In the rows, zero is written as 128.
The same turns and mirrors carry the whole set onto itself, and each row onto the other rows of its family. Which rows share a family with each named row? Give them in list order.
These 35 rows form 7 families of 5 rows each.
malo: [ 85 127 157 142 133 114 137 149 144 114 102 128 106 126 138 152 140 150
 143 122 118 156 128 118]
povok: [121 105 155  96 109 117 113 158 126 141 132 150 147 132 133 139 154 132
 120 134 183 127 145 131]
tori: [ 86 137 150 136 139 104 126 140 138 115 106 141 117 116 133 158 150 159
 144 118 107 162 144 134]
Lelu: [150 151 119 115 145 130 100 110 125 129 105 151 167 159 174 133 124 124
 105 138 121 138 100 126]
suge: [170 159 125 112 141 137 112 113 115 118 108 168 142 166 158 141 130 129
 100 142 132 134 103 128]
rav: [129 144 116  77 102 147 144  97 119  80 130 116 118 142 133 133 164 107
 130 158 127 152 116 147]
bolo: [172 143 127 120 130 130 122 112 123 120 103 156 162 169 169 133 121 134
 106 132 139 137 101 133]
kenu: [157 157 114 111 142 112 113 127 127 129 115 156 152 153 177 127 120 129
  97 127 132 137 101 121]
dem: [ 83 136 136 146 136 101 143 150 143 127 112 131 117 128 141 157 136 147
 151 119 121 168 129 135]
kelod: [ 84 135 147 139 133 116 138 133 144 121 101 128 115 109 140 155 140 152
 147 112 107 167 132 141]
lar: [161 155 115 122 145 134 116 112 132 123 113 160 161 160 170 133 124 121
 114 132 133 132  99 121]
pepu: [150 141 133 142 130 139 136 126 111 146 155 109 109 125 135 120 174 134
 143 156  90 138 143 158]
boreb: [142 147 136 156 128 138 132 128  99 150 170 116 112 123 147 125 171 130
 148 138 105 142 120 166]
zekap: [ 79 129 153 137 132 110 136 154 140 114 106 143 110 118 144 146 134 149
 148 121 113 157 118 136]
sez: [124  98 145  99 120 127 108 157  99 132 131 150 156 127 136 142 141 135
  99 135 173 144 148 128]
Zoni: [144 132 128 157 119 139 139 116 117 140 169 106 116 118 144 125 164 124
 145 139 103 125 133 169]
mazug: [129  94 149  98 112 128 101 151 126 132 153 154 147 125 135 141 142 132
 114 128 172 135 150 127]
Ref: [118  94 147 115 113 121  96 141 113 131 135 154 139 134 141 138 151 136
 108 124 179 138 153 124]
Tino: [137 149 124  81 101 142 136 101 125  83 127 122 130 133 130 140 177 104
 124 157 138 160 102 131]
ris: [121 157 125  98 102 161 139 100 112  74 131 113 127 132 148 132 176 116
 112 148 120 152 109 149]
zeg: [114 151 118  80 100 150 141  94 122  92 132 110 129 144 136 135 175 105
 127 146 128 157 106 143]
lav: [162 148 114 113 142 110 116 111 116 122 115 155 155 164 173 143 126 125
  95 121 130 147 103 125]
tud: [149 134 138 151 124 135 146 130 100 143 157 109 121 125 135 124 179 131
 135 127  87 132 121 166]
bem: [ 83 126 150 142 144 108 149 151 130 113 115 148 109 118 154 161 152 147
 147 124 115 155 131 139]
kigo: [149 138 130 152 127 143 135 114 108 147 162 115 116 126 132 123 179 128
 137 129  99 120 115 163]
misez: [128  98 146 103 105 131 115 149 117 132 146 168 157 129 134 136 148 143
 119 122 174 127 149 136]
Dif: [140 135 136 161 119 144 139 115  98 146 162 113 114 126 126 140 164 137
 139 145  92 146 141 152]
suk: [126  96 154 110 113 116 118 149 118 130 133 165 151 123 138 131 148 122
 106 130 169 127 162 140]
Voko: [123 158 117  84 100 143 126 106 113  77 131 112 143 151 134 136 175 114
 125 150 117 154 107 152]
Kuriz: [127 146 119  86  96 149 120  89 136  82 125 126 122 137 138 142 173 106
 127 153 118 158 107 147]
latev: [137 160 129  92 100 138 133  95 119  78 123 115 126 141 125 127 181 109
 123 156 138 157 112 144]
rit: [ 76 139 157 145 140 107 148 147 134 117 112 146 120 125 141 148 137 163
 137 132 127 149 136 145]
Sudon: [122 103 154 104 103 114 111 151 117 135 143 159 148 123 129 143 137 121
 120 130 168 125 161 143]
mib: [148 141 139 146 123 136 134 118 100 157 159 112 112 119 135 125 164 136
 157 142 100 130 126 159]
tuvib: [165 142 110 109 136 130 108 126 118 130 105 159 157 150 172 133 134 132
 109 126 125 127  89 124]

Same family as Zoni: povok, dem, Kuriz, tuvib
Same family as misez: malo, Lelu, rav, boreb
Same family as Tino: kenu, kelod, kigo, Sudon
Same family as rit: suge, sez, ris, Dif

